128 stands for zero in the data rows.
Some points, each followed by its number:
[130 140 150 127 110 131 129 125 112 111 135  96 121 115 159 140 118 108
  98 141] 0
[111 156  96 144 105 114 118 164 129 114 100 153 160 157 131 111 152 124
 119 113] 1
[175 103 137 152 165 160 101 112  96  85 185 156 125 152 146  98  83 118
 138 159] 2
[121 158 126 139 130 140 106 150 104  81  85 130 200 126 122  93 122 146
 162 119] 3
[133 103 119 136 129 134 132 119 112 104 158 115  97 111 131  99 102 126
 124 163] 4
[102 148  72 107 161 148  99 120 202 110  86 189 121  51 139  90 147 127
 204 104] 5
[120 154 110  83 131 103 168 109 193 169 104 131 131 152 115 151 134 104
 105 121] 6
[134 125 179 158 134 125 134 138 128 116 106 145 124  94 116 122 142 145
 160 112] 7
[150 147 113 115 133 160 132 160  86 134 142 134 113 172 153 125 114 103
 105 149] 8
[151 148 149 141 145 152 104 129  97 117 121 140 136 132 152 129  97 142
 125 116] 9
[144  90 126 110  90 102 171 144 147 182  78 132 102 114 128 166 159 135
  96 141] 10
[151 133 151 144 170 143  84  70 108  94 138 118 126 110 139 110 101 118
 138 117] 11
[115 158 118 143 118 131 112 156 108  85  67 134 214 117 111  91 124 155
 166 121] 12
[154 138 123 157 100 133 125 162 111 105 142 127 103 181 125  93 129  77
 111  81] 13
[ 54 149  76  88  89   0 200 129 164 255  37 102 151 171  89 243 235 255
  69 121] 14
[154 150 163 123 177 170  88 125  88  67 168 122 133 163 166 108 108 115
 136 115] 15
[128  95 132 129 127 124 121 154 110 128 131 111  93 131 104 139  93 123
 105 154] 16
[148 128 152 143 169 151  80  68 101  90 142 116 129 107 142 112 100 118
 137 115] 17
[143 129 114 125 114 136 117 171  86 124 168 138 122 155 170 120 101 107
 106 164] 18
[149 136 122 149 101 127 125 165 106 116 137 134  97 181 128 110 130  92
 110  91] 19
[137 141 136 148 124 133 139 146 144 114 121 100 107 153 141  96 154 108
 134 122] 20
[107 161 113 108  98  85 162 139 139 115 146 124 111 166  89 138 126 105
  51 104] 21
[114 113 124 129 140 115 111 136 132 142 162 101 107 155 123 110  89 117
 103 162] 22
New points follow, each followed by the number of its nearest point above.
[110 114 120 127 133 116 122 146 134 149 162  96 107 162 122 111  98 115
 100 166] : 22
[144 128 109 128 116 133 116 163  88 122 160 138 126 147 161 115  99 103
 107 166] : 18
[112 145  89 108 166 153  95 110 183 104  93 175 113  59 144 101 137 123
 194 103] : 5
[ 96 118  80  85 140 102 159 136 161 162 164  54 141 116 123 132  84 142
  96 175] : 22
[129 121 143 148 123 180 119 140 100  85 136  95 131 133 160 101 150 117
 142 107] : 20
[140  77 125 117 119 135 148 132 155 137 116 112 125 127 119 127 138  91
 144 105] : 20
[116 142 148 165 130 124 118 136 114 114 114 107 145 101 112 114 111 132
 157 148] : 7
[151 148 106 112 137 163 140 169  88 139 151 134 108 183 164 125 112 102
  95 152] : 8
[121 116 112 118 130 114 140 134 159 121 123 140 131 106 107 112 140 152
 161 127] : 7
[118 152 114  77 129  93 187 105 197 170  93 127 130 154 111 154 131 100
  85 124] : 6
[181 132 155 139 181 171 119 104  97  98 195 153 120 150 148 101  99 106
 102 162] : 2
[128 133   0   0 130 135 149   0 255 126  56 192 182   0  67 130 224 201
 255  42] : 5
[107 168 118 111  96 118 147 159 134 142 134 103 117 164  83 162 135 117
  84  80] : 21
[130 122 175 157 133 130 128 138 124 115 110 139 127 100 120 118 139 137
 160 115] : 7
[114 125 135 135 100 118 121 187 130 146  73 119 159 138 100 115 131 131
 124 146] : 1
[124 138 161 171 130 132 159 126 129 157 116 119 118 117 147 147 109 107
  74 114] : 0
[151 100 131 126 110  99 129 136 136 151 112 112 100 129 128 118 110 140
 105 139] : 16
[102 158  83 140 103 104 112 174 136 111  97 155 169 160 130 110 155 129
 125 110] : 1
[142 141 138 151 120 140 140 145 141 101 114 104 113 146 139  96 160 106
 138 118] : 20
[154 134 160 143 164 151 108 132 109  96 123 134 152 105 129 132  78 139
 142 131] : 9
[149 159 164 128 172 181  91 127  87  71 162 114 139 161 169 106 116 105
 137 107] : 15
[ 79 126  48  93  48   0 255  55 193 255  45  99 210 141  63 255 255 255
  64 142] : 14
[119 113  71  77 109 113 122  61 174 113 165 167  74  86  97 169 152 138
 193  86] : 5
